In the rows, zero is written as 128.
The rows of A fall into 3 groups, and each row is roughly a mix of its group's hidden directions; some rows fit no group.
A, 120 rows:
[[108,94,105,156,146,151,113,139,141,158],
[88,99,124,99,151,151,122,150,136,142],
[118,133,158,133,119,112,137,122,157,75],
[121,110,154,109,83,100,113,147,126,144],
[158,118,139,111,132,115,139,123,104,180],
[123,95,111,170,140,152,118,139,143,157],
[110,147,152,110,106,125,128,104,162,91],
[150,163,119,133,106,154,163,149,140,146],
[111,94,117,121,147,108,103,88,133,105],
[87,126,109,152,152,165,106,122,130,130],
[136,113,108,142,158,122,125,169,93,148],
[110,94,133,118,155,102,112,96,127,100],
[148,157,136,85,114,100,150,130,118,108],
[108,138,152,112,103,134,123,101,166,97],
[114,162,113,159,104,105,107,142,141,101],
[145,157,135,139,94,147,142,163,142,155],
[111,112,148,171,118,139,140,120,97,160],
[150,111,137,149,115,151,146,179,120,114],
[122,151,150,169,134,149,110,139,164,140],
[144,92,128,141,139,131,171,106,104,107],
[131,142,112,140,153,111,120,182,125,104],
[123,104,116,107,157,99,115,93,123,98],
[130,127,149,111,108,123,154,91,160,97],
[146,125,139,112,132,110,133,125,100,185],
[136,119,142,87,99,105,129,157,102,142],
[102,111,121,91,153,160,132,144,127,156],
[164,98,134,122,140,150,143,124,93,156],
[100,102,132,89,155,155,130,138,130,151],
[98,160,142,157,129,157,115,141,134,159],
[162,157,137,177,119,136,134,112,136,116],
[117,94,129,121,139,103,100,86,127,106],
[159,123,151,111,98,115,146,171,120,124],
[119,148,99,169,112,100,106,114,125,106],
[88,150,129,154,126,162,136,139,148,153],
[135,110,160,132,109,154,135,79,119,139],
[107,162,152,158,143,158,144,144,135,147],
[165,94,156,107,132,131,151,116,114,149],
[95,145,129,138,120,99,104,130,159,93],
[141,140,148,111,150,178,145,110,115,148],
[160,127,151,90,146,135,160,114,143,148],
[112,98,109,155,135,148,112,153,140,166],
[146,115,130,101,154,162,157,112,102,146],
[143,172,130,95,122,106,149,116,123,101],
[114,142,101,156,146,154,105,97,156,127],
[96,91,92,116,121,141,147,105,118,121],
[119,75,105,137,129,137,116,101,119,104],
[148,129,127,184,122,114,124,106,146,105],
[99,133,174,100,115,123,112,122,147,107],
[114,145,160,111,111,112,120,124,171,99],
[168,118,140,106,134,114,143,131,114,174],
[138,114,147,124,103,141,131,83,144,164],
[115,110,104,80,136,129,138,149,106,154],
[160,146,135,79,116,149,127,123,155,125],
[143,89,119,101,127,95,117,114,105,103],
[137,125,113,150,132,95,173,102,111,113],
[132,121,157,107,124,101,133,178,105,133],
[109,152,112,158,118,102,111,136,162,100],
[142,104,166,113,93,94,137,135,141,122],
[90,135,111,137,131,141,118,136,136,75],
[140,181,153,118,138,122,128,133,100,151],
[112,135,121,145,118,148,121,124,160,74],
[138,118,152,128,95,128,129,184,122,120],
[118,78,103,145,112,144,121,109,147,110],
[147,135,118,181,119,113,132,129,144,93],
[122,151,116,157,151,167,119,93,125,145],
[154,119,103,140,151,125,129,159,98,163],
[137,107,146,115,135,116,127,134,102,185],
[131,173,139,87,113,102,136,131,131,112],
[120,133,164,120,108,124,130,107,168,93],
[124,149,100,160,131,169,104,111,138,143],
[121,91,128,124,140,100,98,99,146,101],
[150,174,155,108,123,106,128,148,113,147],
[131,107,118,128,177,112,99,123,122,97],
[87,142,129,155,112,162,123,123,143,157],
[141,94,144,103,106,92,141,152,140,112],
[183,123,121,146,143,138,149,134,98,126],
[127,165,110,154,167,162,134,123,134,130],
[114,72,108,134,117,134,142,128,150,105],
[124,159,154,81,117,115,130,114,109,106],
[132,163,120,159,115,101,113,95,130,102],
[100,136,116,135,136,129,126,145,135,67],
[103,144,100,153,114,94,107,138,144,101],
[152,167,163,120,113,115,129,152,114,151],
[120,144,106,130,155,107,121,177,110,109],
[114,88,122,141,119,132,144,114,174,106],
[145,82,125,155,134,116,133,140,163,150],
[109,160,136,166,140,166,124,137,137,151],
[147,119,122,123,120,113,124,145,176,170],
[117,128,79,143,141,146,114,141,100,155],
[157,118,136,124,126,117,142,112,108,184],
[151,112,121,171,149,124,147,146,111,97],
[116,148,100,142,109,146,107,101,125,170],
[117,149,103,172,118,114,115,145,153,104],
[124,75,118,134,125,129,138,93,135,99],
[121,167,136,166,139,161,113,123,142,148],
[153,118,98,124,149,139,126,155,103,167],
[145,120,89,116,166,141,93,118,129,141],
[152,150,153,128,89,133,159,150,130,149],
[130,129,111,110,148,135,104,171,106,161],
[126,84,113,126,108,128,147,89,144,106],
[147,135,93,151,151,131,117,168,105,143],
[136,173,133,94,121,114,141,109,107,102],
[120,75,120,164,139,134,115,134,144,145],
[99,113,142,85,138,158,125,152,119,148],
[92,133,143,106,123,100,149,99,117,97],
[98,91,93,141,124,159,143,123,141,119],
[137,117,150,109,134,102,130,134,104,181],
[135,126,166,124,106,133,137,98,163,98],
[169,136,121,182,116,119,137,121,136,121],
[116,90,146,107,146,128,174,137,114,133],
[107,129,116,135,153,101,118,181,123,114],
[149,115,149,94,137,147,143,109,102,162],
[118,114,140,130,102,148,133,72,133,149],
[103,114,142,113,162,97,114,93,127,109],
[127,158,128,87,127,107,138,101,103,103],
[103,71,113,132,124,134,127,103,125,110],
[144,137,145,172,126,114,134,133,147,83],
[117,88,164,113,136,91,130,135,124,107],
[100,147,91,159,126,109,106,119,131,101],
[137,154,121,140,125,163,162,163,113,146]]

Here is one row of each group, with its name. Which group are the others in?
[110,156,92,164,111,125,108,147,117,112]  N
[105,136,113,136,128,157,113,136,145,75]  S
[143,91,154,110,124,92,126,146,104,110]  K

[118,136,103,140,154,93,131,173,120,115]  S
[137,157,161,92,107,109,136,134,122,98]  N
[106,137,113,130,100,149,132,81,152,111]  S
[110,69,125,143,103,136,120,113,132,118]  K
[137,145,103,127,154,99,131,177,115,118]  S
[119,120,140,106,153,97,125,82,109,111]  K
[106,92,134,144,150,152,116,138,164,151]  N
[124,131,122,155,136,128,123,118,71,159]  S
[129,162,125,162,131,161,128,95,152,139]  K
[127,123,163,140,111,138,138,97,147,84]  S
[124,87,113,172,144,148,119,131,140,150]  N
